Each row has a name. Each piece below is followed by the name of the row it came from, unless a question asks for something else. Each question is about the rows just above it. Places in a row count from 0.

E: [ 1.55,  0.99,  1.13,  1.20,  0.96,  1.08,  6.63,  1.62,  0.90,  1.00,
  2.14,  1.84,  1.57,  0.05,  1.96,  4.19,  3.33,  1.39,  1.79,  1.44,
  0.97,  1.58,  4.16,  1.01,  3.15,  1.45,  0.91,  2.38,  1.75,  2.75,
  1.99,  1.09,  0.73,  1.31,  0.62, -1.55,  1.12,  2.24,  1.32,  1.32,
  1.02,  1.52,  0.63,  2.03,  1.66,  1.45,  1.86,  3.79,  2.92,  1.39,
  2.27,  1.29,  2.44,  2.28,  3.88,  1.70,  1.66]
Z: [ 2.31,  2.68,  0.56,  3.72,  3.30,  2.77,  0.37,  1.49,  3.49,  2.17,
  1.14,  1.87,  2.71, -1.03,  1.54,  0.91,  0.72,  2.89,  1.76,  2.05,
  2.70,  1.52,  0.71,  3.00,  1.01,  2.21,  4.17,  1.25,  1.16,  1.08,
  1.69,  2.91,  3.99,  2.35,  5.27, -0.93,  1.98,  1.71,  2.17,  1.67,
  2.57,  1.91, -0.85,  2.33,  2.67,  2.19,  1.55,  0.84,  1.11,  2.46,
  1.34,  1.72,  1.37,  0.93,  1.10,  1.31,  1.81]
D: [ 5.27,  3.30,  2.17,  0.37,  2.68,  1.76,  2.19,  2.46,  2.31,  1.49,
  1.55,  0.72,  2.71,  3.72, -1.03, -0.85,  1.69,  1.16,  2.35,  2.91,
  0.56,  1.72,  1.01,  3.00,  1.81,  1.54,  0.71,  2.57,  1.11, -0.93,
  1.67,  1.34,  1.87,  3.49,  1.25,  0.84,  2.70,  2.17,  4.17,  2.77,
  1.71,  2.05,  2.33,  1.10,  1.91,  1.08,  1.31,  2.89,  1.13,  0.93,
  2.21,  1.52,  1.37,  1.98,  2.67,  0.91,  3.99]
J: [ 2.49,  1.66, -1.94,  3.04,  2.48,  1.86,  1.00,  1.14,  3.23,  1.41,
  1.37,  3.03,  2.90, -0.90,  1.15,  2.41,  0.52,  3.11,  1.97,  0.95,
  1.63,  1.25,  1.39,  2.49,  1.56,  1.24,  5.96,  1.43, -2.67,  1.31,
  2.34,  3.57,  1.83,  2.36,  3.02, -2.93,  1.09,  1.81,  2.60,  1.23,
  2.47,  1.33,  0.25,  3.26,  2.47,  1.57,  1.54,  1.14,  1.11,  3.00,
  1.39,  1.19,  2.52,  0.87,  2.42,  1.08,  1.05]
[2.31, 2.68, 0.56, 3.72, 3.30, 2.77, 0.37]	Z
Put [ 0.72,  0.37, -0.85,  1.01,  1.49,  1.91,  1.55,  0.91,  1.72,  1.08,
  1.31,  0.71,  2.67,  1.71,  1.37,  2.17,  4.17,  1.11,  3.99,  2.89,
 -0.93,  2.77,  2.91,  0.56,  2.17,  1.69,  3.49,  1.10,  2.19,  2.05,
  1.54,  1.25,  2.71,  1.98,  0.93,  2.70,  1.76,  1.34,  1.14,  3.30,
  2.68,  1.16,  1.52,  2.57,  2.21,  0.84, -1.03,  2.33,  1.67,  2.31,
  5.27,  3.00,  2.35,  3.72,  2.46,  1.81,  1.87] back in order: which row is it?	Z

